Each run below is a few steps of one of 7 hidden systems, one row a step.
magar, path 1, 9 rows:
[[ 28  10  28  25  23  64 -26 -69 -10 -11  39   0  33  -7   6 -44 -24  35]
 [-38   7  -3  66  20  -3 -41 -10 -16  13  19 -70  -8 -12  54 -44  26  27]
 [-71  41 -41  36  16  27   3 -40  48  10  18  19  -3  -9  20  29  51   2]
 [-36   4  45  -5  42  21  49  35 -14  28  24  41  23 -41  38 -13  60 -10]
 [ 36  50  13  18  29   4 -31  64  17  51   6  49 -17  17  45  28  -1  -6]
 [ 43   3   3  38  29  41  17  16  -9   5  42  32  34  42 -22   4  -9  66]
 [-25  -4 -18  59 -33  -9 -30  74 -25   8  22 -27  24 -16  -4 -27  -9  55]
 [-12  25 -55  55 -76  22 -16  -8  40  -9  15  33  39 -31  -1  17   2  -6]
 [ 22 -28  16  15 -15  -4  19 -14 -13 -11  -1  31  61 -78  60 -22  22   9]]
Degi, path 2 (9 x 18):
[[ 86  -3  17 -31  38   5  17 -29  11 -10 -17  61  17  26   1  19 -45   6]
 [ -7 -13  59 -28  51  11 -33   1 -50   3  10 -22  -2 -36   8 -60 -19  52]
 [-40  38 -32  56  10  17 -53 -50  25   3  13 -57 -21  35  18 -21 -19  -8]
 [-36 -15  11  21  -3  18  81  -9   1   6  23 -24  16  12  14  -2  63 -66]
 [-31  11 -21 -16   0 -55  -2  66  22  11 -42  52 -31 -20  15  37  40 -17]
 [ 44  14   1 -36  21  27  13   4  14  -4   5  66  -3  45 -63  37 -28  29]
 [ 24  -6  52  -6 -14  25 -36  56 -54  14  33 -22   6 -26 -20 -45 -26  37]
 [  8  10 -47  66 -21 -13 -34 -19  13   9  12 -81   4  27  39   5 -32  27]
 [-35 -43 -19  19 -23   3  78 -42  -3 -25  13 -24  52 -24   5   0  46  -4]]
meli, path 3, 9 rows:
[[-17  37 -21  21 -20   0   3  42   9  49  31 -76   6  26  34  25 -49 -15]
 [ 16  15 -11  24 -36  59  34   2  12  24  58  10  15  -9  -8  49  63   6]
 [ 19  -2 -10 -16 -11 -41  38  71   9  19 -18  56  39 -32  33  39 -13   3]
 [ 77  14 -11 -18 -61  14 -62 -11   8  -5  -1  20  -2 -28 -15  30 -41  32]
 [ 65 -28  36  61   5   0 -10  20 -24 -27 -10  54  29  12  14 -62  15  -9]
 [  1 -20 -31  44 -24 -45 -27 -33   0 -15 -23 -64  22 -23  65 -23 -29  11]
 [-45  15   6  31   3  52 -22 -64   9 -16  28  21  24 -52  11 -37  38  13]
 [-33  32  35 -25  56 -14   7   8  13  34 -17  14   4 -26  76 -18 -23 -44]
 [ 19  45   1 -12  33  28 -53 -34  15  39  22 -27 -52   8  28  43  12  31]]
meli, path 4, 9 rows:
[[  7  -5 -52  12 -22 -41   1  28  28 -15 -33  44 -35  25 -32  60  47  12]
 [ 31 -39   1 -49  -4  -5  32 -16 -14 -40 -15  26  38   2 -59  -2 -61  36]
 [  6 -22  27   2 -56 -16 -50  44 -33 -21 -18 -16 -28 -17 -37 -54  -1 -31]
 [  8 -21 -25  40  -9 -16  13 -71  26 -45 -32  -6  -6  38   5 -14  25 -62]
 [-49 -45  12 -42  39 -24  26 -43 -27 -23 -16 -25   4 -52   9 -16  36  40]
 [-82  43  -5 -27  25   0 -51   2  28  -4 -20  26 -39  -3 -32 -17 -30 -19]
 [ 26   5  49 -44  48  32  29 -37 -10  14  13 -32 -31  58 -15  -2 -13 -46]
 [-30 -14 -16  16  26 -34  12  51 -19  17   2 -43 -46  39 -10  21  64  34]
 [-45   8 -52 -10 -14  11  44  -4  28 -12  14   3  28  37 -63  37 -43  20]]
Degi, path 5, 9 rows:
[[-48  27  23   1 -22  54   3  11  -6  19  44 -51 -21  24 -41 -24   2 -57]
 [ 16  -3 -16  38 -33 -36  12  63   2  24  -7 -34 -35  30  26  28  52 -46]
 [ -1 -35 -38 -19   4 -47  61  32   2 -20 -25  18  11  30 -41  45   1  37]
 [  2  -2   1 -59 -52  24 -29  16 -14 -11  11  21   0 -52 -70  17 -20  46]
 [ 84   4   6  28 -62  17 -57 -14  -3  -7   5 -18   6   2   5 -19 -51 -16]
 [ 29 -48   9   6  12 -36  36 -36 -28  -9 -11 -73  35 -11  62 -18 -17   5]
 [-69 -16 -32 -14  16 -30 -14 -67  17 -35 -36  -8 -13 -41   7  -4  29  19]
 [-14  24  14 -31  -8  35   0 -49  36 -19 -10  56 -12   2 -32  -5  -1 -82]
 [ 49   5  66 -34  32  -9  -7  42 -17  29 -15  15 -42  11  30  -9  16 -57]]
Gupiz, path 6, 9 rows:
[[-27 -38 -35  37 -60 -23  18 -28   8 -44 -22   4  24 -41   3 -12  55 -22]
 [-35   2   7 -75  -3  -6  16   5  14 -10 -24  74   3 -63 -26  24   8  -5]
 [ 23  40 -11  -3  45 -12 -67 -21  38  -2 -38  66 -24  12  19   9 -38  14]
 [ 13  -7  35   1  73  18  -8 -51 -23  -3  15 -30  24   9  29 -46 -45  48]
 [-23   1  22   8   7  20 -33   1 -37  24  34 -82 -48  -9   4 -13  53  28]
 [-53  15  -5  37 -34  27  16 -18  19   4  18 -29  -4   3   5 -16  44 -87]
 [ -9  10  30 -23  16   0  64  68   6  27   2  61  11   1   6  17  27 -52]
 [  9  18 -49  35  28 -38   6  43  32  10 -20  36   2  56  10  44 -21  31]
 [ 11  -6 -18   7 -11  22  11  -3 -11  -6  34 -27  56  10 -28  -3 -78  68]]
pavak, path 7:
[[ 21  22 -15  11   5 -25 -21  -3  33  10 -31  70  27 -52  76  22  -5   4]
 [-11  44  -1 -19  51  32 -31 -23  27  17   8  71  -7 -29  12  30  16  51]
 [-78  38  23  -8  73   3 -13  19  14  24  -4  37 -17 -19  30 -24  17 -13]
 [-45  23  -3  36  58  -1 -14 -29   5  30  15 -53 -13  -6  76  -9  32  19]
 [-59   9 -24  51  23  22  54   9   6  23  48 -18  44  -1  29   8  39  33]
 [-26  38   3  43 -29  39  -8  46   0  41  54 -19  47 -26  34 -17 -30   3]
 [ 44   9  39  71  12  50 -23  12 -23   8  44  22  30   6  17 -53  14  22]
 [ 25 -29  26  38  22 -25   5  40 -30 -12 -10  39  54 -36  43 -55  -6  38]
 [  3  -8  -3   5 -15   3 -47 -26 -12 -15  -1  24  27 -89  26 -20   9  68]]
pavak, path 8, 9 rows:
[[-11  -8 -11 -11 -56  39  11 -14 -11 -13  34 -62  -5  34 -81   4 -26  -4]
 [ 45 -27  31   2 -51   0  26  31 -21 -13  -3 -21  -1  36 -33 -25 -14 -78]
 [ 95 -37 -13   6 -40 -39 -14   4 -15 -26 -28 -21  -9  33 -15  12 -28  12]
 [ 27 -41  -3 -65 -25 -12  20  -3 -13 -41 -24  29   2  -4 -83  17 -26  28]
 [ -4  -8  10 -64 -45 -21 -38  -8   3 -26 -43   4 -49 -26 -43  -2 -12 -55]
 [ 28 -16 -16 -18   6 -23   1 -69  25 -31 -44  -5 -50  42 -14  26  23 -48]
 [ -3  -7 -31 -61   2 -42  56  11  22   9 -28  -6 -21  31 -12  75  -8 -19]
 [-25  31 -20 -48 -17  10 -23  12  13  20  10 -47 -56  39 -60  45 -34  -3]
 [-13 -10  27 -12  21  12  30   0 -15  -5   8 -48 -36  77 -53 -22  -6 -52]]
lazef, path 9, 9 rows:
[[ -5  -4  56 -28  55  13 -23  26 -33  -2  -2  47 -48   0 -38 -27  50  21]
 [-48  -4   8  14 -13 -24  -8  10 -17  11  -2 -96 -27   8  21 -37  -4 -53]
 [  4  -8 -24  30   2   6  58 -11  29 -16   0  30 -11  62 -30  35  62 -44]
 [ 28 -46   9 -69 -54 -30  17  35 -30 -19 -21 -16  -3 -26 -53  16 -26   9]
 [ 11  41 -25 -11  18  22 -27 -30  29  16  14 -37 -19  63 -19  27 -79   7]
 [ 61 -15  47   4  45   0 -42   2 -27 -15 -20  47 -45  21 -12 -28  44  15]
 [-36 -17 -24  22  -7 -58 -26   9 -13   4 -23 -93 -31  -3  40 -12   5   6]
 [-36  20 -44   8   2   1  13 -28  50 -14 -18  48 -32  28 -27  49  57 -31]
 [ 19 -35  32 -92 -24 -30  14  -5 -19 -20 -40   6  -8 -45 -19   3 -23 -33]]
Gupiz, path 10:
[[ 45  20  47 -25  67  15   6 -31  -2  35   8 -17  -3  17  64  -4 -34 -20]
 [  8 -16  17  31  53  11  13  -1 -28  10  24 -54 -38  68 -14  -6  51  21]
 [-52   7 -20  -2 -38   7  41   8   4  19  27 -92  -6  26 -13  15 -10 -48]
 [ 49   8  13   1 -58  30  37  53   9  16  23  37   7  13 -27  31  21 -59]
 [ 26 -33 -28  21  -9 -68  32  51   6 -27 -49  34  17  38  -7   5 -23 -11]
 [ 34 -19 -38 -37 -21 -14  23 -18   4  -7  -1  -6  35 -22  -8  55 -41  73]
 [ 30 -12  -5 -12 -46  12 -71 -27 -12 -42 -10   2 -24  -8 -69 -20 -27  30]
 [ 23 -23  30 -29 -24 -23 -31 -46 -15 -18 -35 -27   1 -56  47 -36 -18 -39]
 [ 13 -19  27 -26  41   3  11 -55  -4 -13 -15  28 -37 -21  14  15  91  -3]]
budo, path 11 (9 x 18):
[[ -54   19  -13  -35   30  -23   15   11   20    4  -20  -14   12   30
   -10  -10  -95  -23]
 [  12   -2   26  -55   -5   37   18  -11  -30   33   49  -69  -29   -9
   -17   39   28   25]
 [ -45  -17   -9   -3   -3  -21   27   46   -1  -31  -24   19  -20   51
   -78  -19   -1  -35]
 [  60   -3    5  -44  -10   -9   41    8   -4   33    8  -52   15   18
    29   49  -56  -12]
 [   7  -44   -9  -22    5  -21   -2   -4  -22  -40  -18    3  -39   17
   -71   17   52   54]
 [  31    4    2  -30  -26   -7   -8    6    9  -17  -23   11   25   22
   -28  -16 -112  -30]
 [  53  -29   26  -42  -14    3   -8  -55  -25   -6   -2  -55  -46  -13
     1   21   44   -2]
 [ -59  -15  -25  -18   18  -39   -2  -25   18  -49  -52   14   -7   23
   -45  -25  -39  -16]
 [  18   17   27  -80   -3   35   12  -44   -6   32   28  -47    6  -31
    15   28  -51   -3]]
magar, path 12 (9 x 18):
[[  2 -11  15  28  16  64  53 -27 -11 -16  52  13  47  30 -43 -23  10  20]
 [-22  -7  -9  47 -27 -46 -20  76 -21  24  -3 -49  -8 -22  49 -14  24   6]
 [  0  33 -52  12 -23  19   1 -35  59  -9  -4  73  16  -1 -14  55   1   3]
 [ 14 -37  60 -23  12   5  33  30 -50   0  15  10  49 -59  21 -44   3  22]
 [ 32  51 -18  23 -17  -8 -94  10  26  25 -15   2 -39   5  34  12 -36  -3]
 [  6 -19  -1  26  26  53  36 -76  -5 -29  36   4  47  16 -25 -18   3  44]
 [-60  -4   2  23  -4 -36 -32  49 -26  19  -2 -56 -15 -44  46 -31  23  14]
 [-17  53 -34  12 -12  37  -6 -44  64   5   7  59  -3   5   0  43  14 -37]
 [ 18 -38  63  -4  47   4  58  22 -44  10  17   8  37 -26  37 -35  36  11]]
budo, path 13, 9 rows:
[[ 70  10   5  42  12  21 -41  15  -2   3   8  66 -13  17  -2  13  45  45]
 [ 41  -1   9  71   0 -20 -62  21  -7 -16 -24  20  15   8  33 -65 -32   3]
 [ 14  -3 -24  45 -47 -10 -53 -37   3  -2   1 -47   7 -57  64  -7  18  18]
 [-56  -7 -26  37 -23  13   4 -50  21 -38  -3  38  41 -54   4 -26  34   0]
 [ -9  37  24 -19  14  30  11 -12  28  27  11  65  28 -58  55   9   6 -39]
 [-24  40  18  28  73  25 -18  -5  17  25  10  40 -39  18  30   3  67   2]
 [-45  32   7  56  49   2 -23  54  -6  31  22 -11  16  19  35 -44 -30  24]
 [-18  14 -12  51 -52  20 -14  55 -16  38  48 -53   6 -25  21   6  37  24]
 [-14 -19 -34  75 -46  -7  47  40  11 -17   9  31  45   5  -7  -3  44 -16]]
lazef, path 14, 9 rows:
[[-28  -5   4 -15  -5  38  53 -45   6 -15  25 -41  -3  54 -57  -5  -9 -54]
 [ 49 -34  37 -24  16  -7  51  55 -33  -7  -2  12  -4  58 -54  -3  -9  -7]
 [ 20  -2  -8   6 -37   9 -31  23 -25  12  25 -84 -37  42 -42  10 -23  26]
 [ 28  10 -20  51  -1 -15 -52  11  20 -26 -30  35 -44  72 -42 -13  -1 -15]
 [ 59 -18  -9 -11 -36 -59 -38  16  -1   1 -46 -22 -52  -8  30  29  24 -23]
 [ -9  -6 -60  -9   2 -30 -19 -82  36 -30 -39 -21 -25  12  -1  39  -5  20]
 [ -6   4  11 -77  55 -36  -7  -7  10  -4 -48  60 -38 -16  -2  27   2  10]
 [-39   5  31 -65  38   8 -10 -58 -11  15   3 -70 -37 -22  19  -8  -5 -13]
 [-52 -14  21   3  85   2  55 -23  -2 -14  -5   7 -15  52 -16 -27  37 -20]]

Name the system that made each run.
path 15 (2 x 18):
[[ 31 -49  22 -23  62 -47  18 -19 -36 -21 -30 -21  16   7  21 -26 -35  53]
 [-75  10 -12 -24  14  19 -44 -66   3 -20   6 -43 -19 -26 -27 -24 -17  33]]
 -> Degi
path 16, 2 rows:
[[ 81   3  -5   3  20  24  -9 -67  16  -6   1  37  -5   9  17  44  29  34]
 [-44 -18  25  -1  69 -17 -14  19 -37  -9  -2 -13  13 -10   1 -59 -29  68]]
 -> magar
path 17, 2 rows:
[[-12  -7 -33  62  25   6 -14 -15 -13  -2  27 -30  10   9  11   0  34  96]
 [-63  -4  14  -3 -14  27  48  23 -10   1  32  10  70 -47  -6 -33 -20  -3]]
 -> pavak
path 18, 2 rows:
[[  0  16  13  10  58 -22 -49  29 -15  17  -5  -5   5   2  35 -34 -65  64]
 [-33  17 -14  37  23  58   2 -65   2   7  56 -54  15  16   1  -7   8  43]]
 -> Degi
path 19:
[[-31  -4  10   7  27  21  -6 -93   7 -24  -2 -47 -28  26  -2 -34  22 -42]
 [-56  -1  20 -14  11 -19  24   9   6   0 -24 -14 -34  11   3 -19  38 -93]]
 -> Degi
path 20:
[[-43 -10   6  17  -6 -39 -23  83 -13  -9 -30  36 -33  -8 -22 -28  44 -14]
 [ 22  33 -30 -34  -4  11  15   7  30  23  10  -4 -14  58 -35  67 -57   4]]
 -> Degi
path 21 (2 x 18):
[[ 25 -19  53  28  41   1  11  49 -45  25  21  10  29 -27  51 -42  28  38]
 [-76   0 -56  59   1 -21 -10   4   8  -4   4 -34 -12   0   8   7  56  44]]
 -> Gupiz
path 22:
[[ 29 -13  21 -88 -31   4  17 -54  -4   1  -9 -40  -2 -39   4  25 -38 -33]
 [ 40 -35  19   7   3 -36 -51 -41 -16 -40 -47   1 -45  -3   6 -38  34 -17]]
 -> Degi
path 23:
[[-86  43   6 -62  20   8  -9  29  14  35   4  -6 -44 -18 -18  20  -3 -23]
 [-31  22  12   7  32  49  50  10   0  30  52 -41  -7  68 -28   9   1 -22]]
 -> budo
path 24, 2 rows:
[[ 15  43 -36  19 -30  27 -39 -46  52  -6  -5  15 -37  45 -25  36  -4 -43]
 [ 33   4  31 -44  58  -8  61  22   2  21  -9  24  -9  59   1  24 -22 -42]]
 -> pavak
path 25 (2 x 18):
[[-69 -26   7 -16  44 -57  11  26  -9 -18 -47  15 -22 -20   9 -28  41 -11]
 [-41  10 -45   0 -12  -5 -13 -77  24   4   1 -70  -6 -27  42  30   0  11]]
 -> pavak
path 26 (2 x 18):
[[ 32 -28   6  25  -6  -4  -8  21 -40   3  19 -65 -48  41 -25   5  58  31]
 [-57 -15 -59  50 -12 -23  49  16  22 -27  -6  13  38  35 -33   4  -2  11]]
 -> meli
path 27 (2 x 18):
[[  4  -8  -8  -7 -61   6   9  -3  12 -28  -7  25  62 -29 -25 -26 -76 -25]
 [ 45 -17  40  -8 -51   2 -31 -15 -18  -8 -13  -7 -20 -52  27 -27  41 -58]]
 -> meli
path 28, 2 rows:
[[-47  11 -43  59 -45  23   3  38   5  14  44 -23   4   0 -24  20  55  29]
 [  1  23  16  27 -12  42  16  -1   9   8  31  -5  58  16   9 -40 -77 -41]]
 -> pavak
path 29:
[[ 25   4   9  34 -50  29   1  51 -11  -2  28 -10   4  56 -59 -23 -25 -39]
 [ 39 -42 -49  55 -60 -42  33  12  -2 -22 -13 -36  25  26  10  20   9   2]]
 -> magar
path 30, 2 rows:
[[-30  24  36   5  14  71  30  14   2  15  48  54  10  -6 -31 -12  51 -22]
 [ 31   9  21  57  15 -21  12  78  -7  39   5   5  10  25  66 -12  12 -27]]
 -> magar
path 31:
[[-20  35  27 -13  55  19 -14 -21  15  17   3  42  39 -42  54 -29 -52  11]
 [-18   9  46  22  45  38  19  -7 -19  27  42   0  29 -46  62 -30  51  16]]
 -> lazef
path 32 (2 x 18):
[[ 36 -19  14   6 -31  17   6  43 -36  12  38  -4  47 -49   3  -1  -4  76]
 [  7  23 -26  59 -44  -3 -85  14  17 -16 -13  35  10 -25   6 -35 -32  16]]
 -> magar
path 33:
[[-25  -1   8 -11  59 -27 -12 -40  -8  14 -11 -49  14 -33  81 -18 -30  34]
 [-20  18  19  12  23  65 -20 -35  -8  12  54 -14 -30  -3 -24   0  70  33]]
 -> Gupiz
path 34 (2 x 18):
[[ 28 -44   5 -36  32   2   5 -74 -24 -38  -7 -17  -4   1 -34   0   2  69]
 [-51   2  14  -8 -33  10 -50 -24  -7 -26  -6 -27  -2 -32 -25 -66 -40 -34]]
 -> Degi
path 35 (2 x 18):
[[ -4 -55  16 -24 -16 -10  58 -51 -23 -28  -8 -54  -6 -10  -2  -2  55 -35]
 [  5  -2 -69  25 -85 -34  13  18  33  -8 -17 -11   6   6  -6  53   1 -29]]
 -> pavak
path 36 (2 x 18):
[[ 28  32 -33  43  24  -3 -76 -30  22  12  -3  -1 -23   7  43  19  -6  58]
 [-24 -10  16  54 -10  29 -43 -10 -27 -26  21  -4  35 -33  -8 -82  -5  34]]
 -> budo
path 37, 2 rows:
[[ 54 -16  56  -3  56 -16   1  54 -44  23  -2  -4 -33  34  18 -17  25  16]
 [ -5   5 -52  43 -24 -45 -55  38   7  -5 -20 -41 -25  37 -12   4 -40  35]]
 -> budo
path 38 (2 x 18):
[[-27  29   3  19  83   9  25   1   7  45  26 -36 -12  45  51  17  13  18]
 [-64   9  -6  29  25   9  26  58 -21  37  44 -53  16  14   8  -5   7  47]]
 -> pavak
path 39:
[[ 27  10 -22  29  -3  -1  40  31  23  31  15  39  19  -7  46  64  56  14]
 [  2  -6  -6  12  18  -7  12  47   1 -11  -7  90  49 -22 -12  -4 -11  61]]
 -> Degi
path 40 (2 x 18):
[[-40  14  17  -7   4   7  39  13   7  17  11 -43  21  28   9 -28 -62 -75]
 [  1  -2  -2  -4   9 -19   2   5  -3  23  -2 -26 -59  -8  31  49  97   7]]
 -> Degi
path 41, 2 rows:
[[ 40 -48  17 -10  -5 -57 -31 -17 -34 -29 -48 -41  -7 -23  31 -40 -26   9]
 [-40   1 -18  59   5  14 -55 -62   8 -44  -5   0 -14   4 -16 -54  27   9]]
 -> meli
